One turning vector, and how many ticks it has turned
The counts run from 0 to 167.
[115 172 144 110 153 152 109 181 118 170 162 119 154  89 148 126 152 120
 132 156 168 117 120 131  90 115 148 107  89 148 125 147 137 133 133 169
 172]  71
[ 92 113 137 145 108 140 105 154 116 171 127 164 132 148 116 171 198  98
 130 165 167 170 154 105 120 120 132 157 116 130 166 146 121 110 128 157
  90]  3
[ 83 123 110 137 166 100 108 107 110 144  77 112 121 111  81 140 198  96
 113 164 136 135 110  93 164 133 117 139 168 142 180 115 136 107 135 135
  99]  153
[137 144  99 137  87 145 102 163  96 139 174  92 142 108 145 120 148 105
 107 112 192 133 146 112  79 143 127 119 114 138 148 129 167 101  93 165
 150]  22
[103 171 112  71 177 119  91 104 156 156  64 128 123 119 107 150 137 110
  89 168 145 164 139 131 124 116 145 118 131 134 132 116  97 132 170 130
 101]  157
[ 84 157 132  99 123 132 112 138 143 168  79 158 133 159 122 175 137 109
 115 154 154 188 170 114 105 104 144 134  98 116 124 146  96 144 141 148
  91]  1
[ 97 210 164 108  67 140 109 150 136 149 124 146 167 141 134 117 118 102
 160 143 154 135 148 119  72 118  88 107 120 102 130 146 150 122 126 122
 124]  121
[ 77 175 149 172 149 119 105 167  73 144  96 123 139 104 117 114 159 108
 169 159 146 141 118 120 129 122 106  70 116 115 120 130 154 146  86 153
 126]  74
[120 157 120 133 160 157 109 154  79 158 121  97  91  79 153 116 152  93
 134 120 143 104 134  85 119 124 150 151  99 114 137 143 154 138  98 167
 191]  83
[ 98 168 113  97  99 111  84 146 141 117 108  72 135 132 137 144 102 104
 130  89 156 139 159 136  84 120 157  82  96 109 116 146 147 127 105 151
 159]  18
[102 176 125 151  89 139 165 156 105 144 157 105 161 102 116 109 129 123
 119 138 181 155 150 139  86 156  80 111 137 149 134 140 154 109  90 147
 118]  129
[ 76 145 152 105 108 104  75 147 156 154  92 121 144 170 130 169 140  89
 149 114 125 130 146 107 112  91 176 118  99 106 145 163 135 131 136 142
 136]  6
[105 159 119 116  76 131  98 127 141 155 116 162 133 155 128 155 151 104
 124 155 164 185 161 119 107 131 105 127 140 108 146 122 115 102 149 137
  67]  110
[ 78 177 139  97  89  99 124 145 169 135 124  67 156 116 146 117  90 123
 140  93 143 120 154 141  74 141 132  93 116 114 116 158 152 133 118 151
 158]  126
[ 85 167 151  96  83  97  69 138 186 149 117 113 134 147 140 150 137  90
 164 112 129 130 139 118 103 117 146 123 129  87 155 145 144 110 163 148
 140]  114
[ 96 125  76 170 168 118 142 137  83 141  92  90  76  98 132 131 142 127
 102 118 151 175 157 119 138 157 134 122 122 124 132 121 135 126  89 167
 119]  87
[ 75 156 151 145 131 109 106 174 111 170 142 143 173 110 113 128 191 116
 153 182 153 140 107 129 122 123 117 102 147 154 154 132 144 109 134 151
 101]  63
[ 86 182 146  97 103 141 138 135 119 141 103  98 145  97 130  82 114 101
 133 122 135  86 133 107  79 114 104 129 130 122 139 159 165 134 100 126
 195]  132
[ 97 170 105 162 104 106 107 120  88 103  93  85 117 120 119 113 122  94
 141 121 155 148 150 118 107 157  83  96 139  99 129 124 161 110  69 139
 122]  26
[111 197 148  82  77 146 105 159 164 162 148 128 157 130 145 130 106 113
 135 127 158 127 156 129  56 122 121 119 110 121 133 154 148 114 148 144
 146]  120
[120 122 102  91 116 157  96 125 146 173 122 133  91 124 161 146 162  96
 106 126 153 138 154  79 114 126 159 193 123 107 166 140 114 109 161 159
 138]  101
[ 60 127 132 146 142  76 118 143 158 168 119 104 152 117  95 146 170 126
 128 155 150 161 119 156 144 142 133 109 163 154 163 132 137 107 158 158
  85]  57
[ 84 191 121 101 120 143 129  80 142 155  66 143 111 114 113 106 138  96
  98 157 127 121 136  88 116 134  88 172 161 102 155 121 124 115 137 101
 132]  43
[117 143  82 144 115 112 125 139 117 125 149  55 111  98 135 112 118 108
  98  86 165 129 150 131 106 172 123 121 147 129 138 128 166 103  89 168
 155]  28
[ 76 136 154 133 135 109  90 179 130 167 157 115 164 106 117 129 189 105
 163 160 142 111  98 127 128 113 143 112 143 151 163 142 156 115 146 166
 139]  64
[ 91 176 111  99 120 116 118  85 147 131  74  83  98  97 121  96  99 100
 111  97 107 103 138 107 112 144 120 159 143  94 147 134 149 118 115 121
 171]  36
[ 66 142 137 119 110 100  81 137 147 142  81 124 145 171 119 169 140  95
 154 132 132 165 158 120 119  98 150  96  92  94 140 152 129 130 126 140
 101]  7
[106 125  83  98 174 139 157 122 113 158 117  96 112  87 107 125 167 125
  58 145 165 153 129 118 125 144 136 151 162 182 159 132 133 110 129 158
 130]  148
[ 84 154  94 163 163 118 127 125  78 133  65 100  79 104 130 118 136 118
 122 125 135 168 146 112 150 139 126 114 115  89 118 126 140 147  80 155
 126]  86
[119 115  74 143 158 138 140 134  99 154 124  91  66  95 147 129 137 120
  92 103 160 158 158 114 134 151 154 148 116 135 142 136 132 123  99 177
 142]  88
[ 70 134 124 143 103  95  91 148 123 133  96 114 151 161 122 171 148 102
 139 133 148 190 153 139 124 115 149  90 108 110 140 141 137 122 117 154
  82]  8
[119 186 100 140 104 154 139 104  88 129 102 112 116 107 128  95 128 110
 104 142 164 154 154  98  88 153  66 142 140 111 133 110 145 106  87 124
 114]  32
[104 160 115  80  93 121  87 122 197 157 108 118 113 151 146 167 121 111
 117 119 149 162 175 124  95 126 166 137 116 101 145 139 112 117 183 147
 109]  108
[ 95 101  95 129 107  93  98 139 162 157 139  98 106 145 133 171 171 111
 118 101 147 155 156 115 133 161 162 145 146 113 181 128 131  97 170 174
 103]  106
[108 171  96 108 136 168 125 106  93 145  58 150  84 119 144 124 129 112
  97 143 148 149 162  83 108 122 120 154 105  93 125 126 112 135 104 135
 134]  91
[ 79 119 101 143 101  86  95 118 145 156 113 117 103 146 122 161 177 106
 133 122 142 174 153 111 149 157 139 139 159  97 176 114 129 100 142 154
  82]  105
